In the data rows, zero lies at 7.5, halfway between 7 and 8.
Each row below has a hidden score, from 0 to 40, with 20 about the middle. What is it? The score is a weighted sum of the row's numbers plus the product of two more (or one squared), each taken from its middle value.
[11 10  9  2  7  8  7  8  9  5 10  7  6  7  9  3  9 12 13 14  9  7 11  9] -> 24
[ 8 10  5  7  6  6  7  8  8  7  4  5  6 10  9  7  5  8  4  6  5  9  7  7] -> 20
[11  7  7  8  7  5  8  4  7  7  4 10  5  5  5  3  6  5  7 10  6  9  4  7] -> 13
[ 8 12  3  7  6  6  8  6  8  7  4  6  4 10  7  6  5  9  4  9  5  9  7  6] -> 27
[12  9  6  7  7  6  7  4  9  7  6  9  4  6 11  4  6 10  8  8  6  9  8 12] -> 13
[ 4  4 10  9 11  8  6  9 12  7  8  7  8  8  9 11  9 12  6  4 10  8 12 10] -> 8
[ 6  8  8  7  6  9  7  9  9  8 11  5  8 10  7 10 11  5 12  9 12  6  6  5] -> 11
[ 8  7  9  7  7  9  9 10  3 10  5  8  7  6 11  5  8  9  7 11  8  6  8 12] -> 21
[ 4  3  7 12 12  7  8  4  6  8  4  9  3  6  3  7  7  9  5  5  7  8  6  4] -> 20
[10  8  6  8  6  8  7  7 10  9  3  5  8 10  6  5  9  7  5 10  9  7  6  5] -> 14
[ 9  9  7  6  5 10  8  8  6 10  6  7  9  6  8  2 11  4 10 13 11  5  4  8] -> 23
[ 6 11  3  7  6  6  7  7  8  7  5  6  4 10  5  5  5 11  6  9  5  9  9  4] -> 31
[ 7  6 10  7  8 10  9 11  4  9 13 11  9  6  3  9  8  8 12 10  9  6  9  5] -> 30
[ 7  5  8  9 10 11  8  7  8  9 11  7  8 10  7 12 12  7  8  7 12  5  6  7] -> 14
[10  7  7  8  8  7  8  3  7  9  4  6  4  7 10  6  8  7  5 10  8  8  5 10] -> 9
[ 8  9  8  6  5  5  7  8  8  6 10  6  9  6  9 12  4  4  7  4  4  9  4  8] -> 23
[10  6  8  8  7  7  7  5  8  9 10 12  7  5  2  4  8  5 12 13  7  8  4  5] -> 21
[ 6  5  9  9 10  9  8  6  7  8  9  7  5  6 12 11  8  8  8  4  8  6  6 11] -> 20
[ 6  9  7  8  6  8  8  5  7  7 10  5  7  8 10  8  7  3  9  6  7  7  3  8] -> 25
[ 3  3  7 13 13  9  7  6  8  8 10 11  6  8  2 12 10  6  8  4 10  6  5  4] -> 18
[ 9 11  8  3  5  7  8  6  6  6 14  5  6 10  9  8  7  7 14 12  7  8  5  7] -> 19
[ 8  9  7  7  6  7  7  4  8  8 11  7  6  9  9 12  8  4 10  8  8  8  3  8] -> 11
[ 6  4  9 10 11  9 10  9  3 10 11 11 10  8  1  7  7  8 12  8  7  6  9  4] -> 39
[ 7  8  7  8  7 10  7 11  9  8  8  8 12  9  5  7 12  6  8 12 12  5  9  5] -> 30
[ 9  7  9  7  8  9 10  8  3  9  7  8  8  5 12  5  7 10  8 13  7  6 10 11] -> 24
[ 6  8  8  7  6 10  7 11  7  9  9  5 10  8  9  7 12  7 11  9 12  5  9  7] -> 18
[ 6  4 11  9 10  6  9  8  5  9  7  7  8  6 11 11  5  9  4  5  5  8  8 10] -> 12
[ 0  2  7 14 14 10  8  7  7  8  7 11  4  5  6  9 11 11  5  5 11  5  9  8] -> 24
[11  7  7  8  7  8  5  6 13  5  5  9  8  5  9  8 10  8  5  7 10  7  9 11] -> 12
[ 6  8  8  6  9  6  7  9  8  7 11  6  6  9  5 10  6 12 10  6  6  9 11  4] -> 24
[ 9  7  5 10  9  9  5  3 12  7 10  9  6  6  4  7 12  5 11  8 11  6  4  5] -> 22
[ 8  8  7  8  7  7  6  4 10  8  8  6  6  8 12  9  8  5  9  6  8  8  4 10] -> 9
[11  8  5  8  7  6  5  4 12  6  3  7  7  7  7  6  9  8  4  7  8  9  8  8] -> 11
[ 8  6  7  8  8 10  7 12  8  7  5 11 10  6  5  4 11  9  6 10 11  5 11  9] -> 33
[10  6  7  9  8  9  6  4 12  7  7 11  7  5  8  9 12  7  7  9 12  6  7 11] -> 12
[11  9  9  4  7  8  6  7 11  6 13  8  5  9  7  6 10 10 15 13 10  7  9  8] -> 11
[ 8  5  8  9  9  8  9  6  4  9  6  6  8  8 11  9  7  8  4  5  7  7  9 10] -> 19
[ 9 13  6  2  3  7  7  9 10  5  9  7  9  6 12  3  8  6 12 13  9  8  6 11] -> 20
[7 9 7 7 5 7 9 6 4 8 9 5 8 9 7 8 5 3 9 6 5 8 3 6] -> 26
[ 8  6  6  9 10  8  8  3  7  7  5  8  3  7 11  6  7  8  5  6  8  7  6 11] -> 11
[ 6  5  8 10 10  9  7  5  8  8 12  8  5  5 10 11 10  6 10  5 10  6  4 10] -> 15
[ 7  9  8  6  5  9  9 11  5  8  7  7 11  7 12  7  9  7  8  6  9  6 10 12] -> 36
[ 7  3 10 10 11  8  9 10  3 10  4 12  8  7  4  7  7 10  4 10  7  7 11  7] -> 33
[ 8  5  9  9  8  9  9 11  5  9  4 11 11  7  4  6  9  6  4  8  9  6  8  7] -> 39
[ 9 12  5  3  3  5  7  7 10  6  9  6 11  9  7  7  5  3 10  6  5  9  5  6] -> 19
[10 10  6  6  6  7  8 11  7  6  4  5 11  8  9  8  7  7  4  7  6  8  9  8] -> 23
[ 4  4  7 11 12  9  7  7  9  6  7  7  6  6 10 11 11 10  5  4 11  6 10  8] -> 12
[ 8  7 10  7  6  9  7  8  7  9 11 11 10  5  9 11 10  4  9  6 10  6  5 11] -> 23
[ 8  3  9 11 11 10  9  8  5 10  5 12  6  5  3  4 10  7  6  9 10  6  5  6] -> 21
[ 8  5  9  9  9 10  9 11  5  9  5 10 11  6  4  5 10  5  6  7 10  5  7  6] -> 27
[ 6  8  5  8  8 10  7 10  9  8  6  4  7 10  7  7 11 10  7 11 11  5 10  5] -> 21
[ 8 13 11  0  1  5  8 12  6  8  9  7 11  6 10  5  4  8 10 10  3 10 11  9] -> 34
[ 8  5  8  9  9  9  6 11 11  6  5 12 10  6  7  7 11  7  5  6 11  6  8 10] -> 25
[ 9  7 10  6  6  5  7  5  9  7 11 12  9  5  6 11  5  4  9  5  5 10  5  8] -> 20
[ 9 13  5  3  3  5  6 10  9  6  6  8 10  9  5  3  4  4  9 11  5 10  6  4] -> 20
[ 8  9  7  6  6 10  8  7  6  9  8  5  7  7 11  4 11  6 10 14 11  5  5  9] -> 21
[ 8  4  8 10 10 10  9  9  4  9  3 11  9  4  5  5  9  8  5  8  9  6  8  7] -> 25
[ 9 11  6  5  4  6  7  9 10  6  6  5 10  9  7  7  6  3  6  5  6  9  5  5] -> 21
[ 7  7  8  8  7 10  9  7  5 10  7  6 10  9 11  5 11  7  8 10 11  5 10  9] -> 35
[ 5  5 10  9 10  9  6 10 11  7  8  7  9  9  9 11 11 11  6  6 11  6 12  8] -> 11
[11 11  7  5  4  7  5  8 12  5  6 10  8  5 11  4  9  5  8  8  9  8  5 11] -> 18
[ 7  8  8  8  8  5  9  8  4  8  8  6  6 10  5  9  3  7  6  6  3 10  6  5] -> 20
[ 3  8  3 10  8  7  9  6  4  7  5  6  7  9  8  9  6 11  5  5  5  8 11  6] -> 31
[ 9  9  8  6  5  7  7 11  8  7  5  8 12  5 10  8  7  6  4  8  7  8  9 10] -> 22
[ 6  4 11  8 10  8  5 10 12  7 11  9  9  5  8 11 10 11 10  5 10  7 13  9] -> 10
[ 7  4  9 10 10  8  9  8  3  9  5  6  6  7 10  8  5  7  5  5  6  8  6 10] -> 15
[10 10  5  6  5  7  5  4 13  5  9  9  8  6  5  5 10  3 11 10 10  8  3  5] -> 16
[10  7  7  7  8  9  6  3 10  8  8  8  4  6 12  4 10  8 11 10 10  6  6 11] -> 14
[ 4  5  9  9 10  6  7  7  8  7  7  8  4  8  9 10  4 11  6  4  4  9  8 10] -> 18
[ 7  6 11  7  8 10  9  9  4 10  9  6  7  7 12 10  9  8  9  8  9  5  7 11] -> 19
[ 8 10  6  6  7  7  6  9 11  6  8  5  8  9  8  7 10 12  8  5 10  8 13  7] -> 14
[ 6  2 11 11 12  5  8  9  6  8  6 12  6  5  3 10  5  8  5  4  4 10  8  6] -> 18
[ 7  6 12  7  8  5  8  9  5  7  9  8  7  8  7 12  3  7  6  4  3 10  8  9] -> 20
[ 6  6  5 10 10  8  6  6 10  5  5 10  4  5  9  6 10 10  4  7  9  7  7 10] -> 20
[10  9  7  7  6  6  9  5  5  9  6  6  7  9  6  3  4  5  9  9  4  9  4  5] -> 21
[ 7  7  7  9  8  9  6  8 11  8  7  6 10 10  6  9 12  6  5  8 12  6  6  5] -> 10
[ 8  7  8  6  8  6  9  6  4  9 11  6  6 10  4 10  4  8 10 11  4  9  9  3] -> 15
[ 8  6  6 10 10  9  6  5 11  7 10  6  7  9  4  9 12  7  9  6 12  6  8  3] -> 10
[ 6 10  6  6  6  6  9  9  4  8  6  6  9  9  8  7  5 11  7  5  5  9 12  6] -> 24
[11 14  9  0  2  5  7 10  9  5  9  5 10  8 12  6  5  9 10  8  5 10 10 10] -> 25
[ 9 10  4  7  6  6  7  6  9  7  7 10  5  8  2  3  5  9  9 15  6  9  7  3] -> 19
[ 8  6  8  9  9  5  9  5  5  8  6  6  5  7  8  9  3  7  6  4  3 10  5  8] -> 17
[ 9 10  8  4  4  8  8 12  6  7  6  8 12  6 12  6  8  7  8  9  8  7 10 12] -> 31
[ 7  9  6  6  5  7  8  6  7  6 11  5  8  9  7 10  5  4 10  5  5  8  3  6] -> 25
[ 9  8  6  8  6  8  8 11  6  7  4  8 12  7  4  6  7  5  5  6  7  7  8  4] -> 28
[ 9  6  9  8  8  8 10  8  2 10  4  9  9  8  9  6  7  5  4  6  7  7  7 10] -> 36
[ 9 12  8  3  4  6  6 10 10  7  7  5  9 10 10  5  7 12  7  8  7  9 12  8] -> 20
[ 9  8  6  8  7  8  8  7  7  9  3  5  6 10  7  4  7  6  5  8  7  7  4  6] -> 23
[ 6 10  7  6  5 10  8  6  7  7 11  5 10 10  7  8 10  4 10 11 11  5  4  5] -> 24
[ 7  3 11 10 11  5  7  9  9  7  9 12  9  7  2 11  5  8  8  4  5 10 11  5] -> 28
[10 11  5  5  5  6  7 12  8  7  4  7 11  8  6  4  5  7  5  8  5  9  9  5] -> 22
[ 8  8  8  6  8  9  6 11 11  6 11  6  9  8  7  9 12 10 11  8 12  6 12  5] -> 14
[ 9  7  7  8  7  6  9  4  4  8  9  7  5  6 10  7  4  5  9  6  4  9  4 10] -> 19
[ 9  8  9  7  7  5  8  5  7  6 12  9  6  8  9 12  5  5  9  6  5  9  5 10] -> 22
[ 8  8  7  7  7  9  8  4  5  8  9  5  7  9 11  9  9  5  7 10  9  6  4 10] -> 17
[ 9  8  8  5  8  5  8  4  6  6 12  7  4  9  7  9  4  7 12  7  4  9  5  7] -> 14
[ 6  7  6  9 10  6  6  7 10  5  8 12  5  5  5  7  5 12  8  6  5  9 12  9] -> 24
[10  4  9  9 10  5  7  5  8  6  6 13  7  5  4  8  4  9  5  6  4 10  9  8] -> 20
[ 7  7  7  9  8 10  7  6  9  7  7  4  9 10  7  7 12  5  6  6 12  5  7  6] -> 17
[ 5  8  3 10  8  7  9  5  5  8  4  5  7  9  9  8  6  9  4  6  6  8 10  6] -> 22
[ 0  2  7 14 15  9  8  8  5  8  8 10  5  6  4 10 10 12  6  4  9  6 10  5] -> 24
[ 7  6 10  8  8 10  9  7  5 10 13  9 11  6  9 10 10  5 11  6 10  5  8 10] -> 34
[ 4  7  5 10 10  5  6  6 10  6  9  8  4  8  3  9  6 11  9  5  6 10 10  4] -> 16
[ 9 10  7  5  5  9  5  9 12  6 11 10 10  4 10  5 11  6 12 10 11  7  7 11] -> 23
[10 12  2  6  5  6  6  8 10  5  3  7  6  9  5  3  6  8  5 11  7  9  7  4] -> 19
[ 8  5  7  8 10  7  7  5  8  7 13  9  4  9  2 10  8  8 12  6  7  8  6  4] -> 14
[ 8 11  6  6  4  9  7  8  9  7  9  8 10 10  5  3  9  3 12 12  9  6  5  4] -> 30
[ 8  7  7  9  7 10  7  7  7  7  9  7 10  9  7 11 11  4  6  5 11  5  5  6] -> 22
[10 12  4  5  5  6  7  9  8  5  4  5 10  9  8  5  6 10  6  9  6  8 12  7] -> 21
[11 13  7  2  3  5  6  7 11  5  9  6 10  8 12  8  5  7 10  8  5 10  8 10] -> 17
[10  6  7  8  8  8  8  4  5  9  5  8  5  7 11  4  7  7  7  8  7  7  5 11] -> 12
[ 2  6  5 11 11  8  7  6  7  9  4  7  3 10  5  7  8 10  4  8  8  7  8  6] -> 18
[11  7  9  8  7  6  8  4  5  8  7 10  5  5 10  4  4  8 10  9  4  9  7 12] -> 20
[ 9 12  6  2  3  5  6  7 11  5 11  5  7  8 10  9  5  5 10  7  5 10  5  9] -> 21
[ 9 11  9  3  5  9  8 12  6  7  8  5 10  8 11  5  9 10 10 11  9  6 12 10] -> 25
[ 5  5 10  8  9  8  9  8  3  9  9 11  7  4  7  9  7 13  8 11  7  7 12 10] -> 28
[10 13  9  1  2  5  7 11  9  6  7  6 11  8 11  6  5  8  9  7  5 10 10 10] -> 21
[ 9  4  9 10 10 10  7  8  9  7  6 13  9  5  5  8 11  5  6  5 11  5  6  9] -> 22
[ 9 12  9  2  3  8  6 11 10  7 10  7  9  7 11  3 11  8 13 14 11  7  9 11] -> 19
[ 4  4 11  9 11  6  6 10 11  7 11 11  8  5  4 11  8 12 10  6  8  9 13  7] -> 15
[11 12  6  4  3  5  5  7 12  5  7  7 10  8 10  7  6  4  9  7  6 10  5 10] -> 14
[ 7  7 11  6  9  6  6  8 11  6  9  9  5  7  9 10  6 12  8  5  6  9 11 11] -> 18
[ 6  4  6 11 11  8  5  9 13  6  5  9  8  5  4  9 11  8  4  5 11  7  9  5] -> 11
[ 9  7 13  6  5  5  9  8  5  8  9 11 11  4 10  9  4  6  8  8  4 10  8 11] -> 39
[ 8  6  9  7  9 10  9  5  4  9 10  6  6  7 11  7  9  9 10 14  9  6  7 11] -> 18
[ 5  6  6 10 11  9  6  7 10  5  6  8  4  6 10 10 10 10  4  5 10  6  8 10] -> 21
[ 9  7  5 10  9  9  6  4 11  6  9 10  5  9  5  6 12  6 11 10 12  6  4  6] -> 14
[ 9 11  6  3  4  5  8  6  6  6 12  5  8 10  7  8  4  6 12  8  4  9  6  5] -> 19
[ 6  7  8  8  8  5  8  8  5  7  7  6  6  9  7  9  3  8  6  4  3 10  7  7] -> 19
[ 9  7 10  8  7  6  7 12  8  8  7 11 12  8  2  8  6  7  8  8  5  9 10  3] -> 27
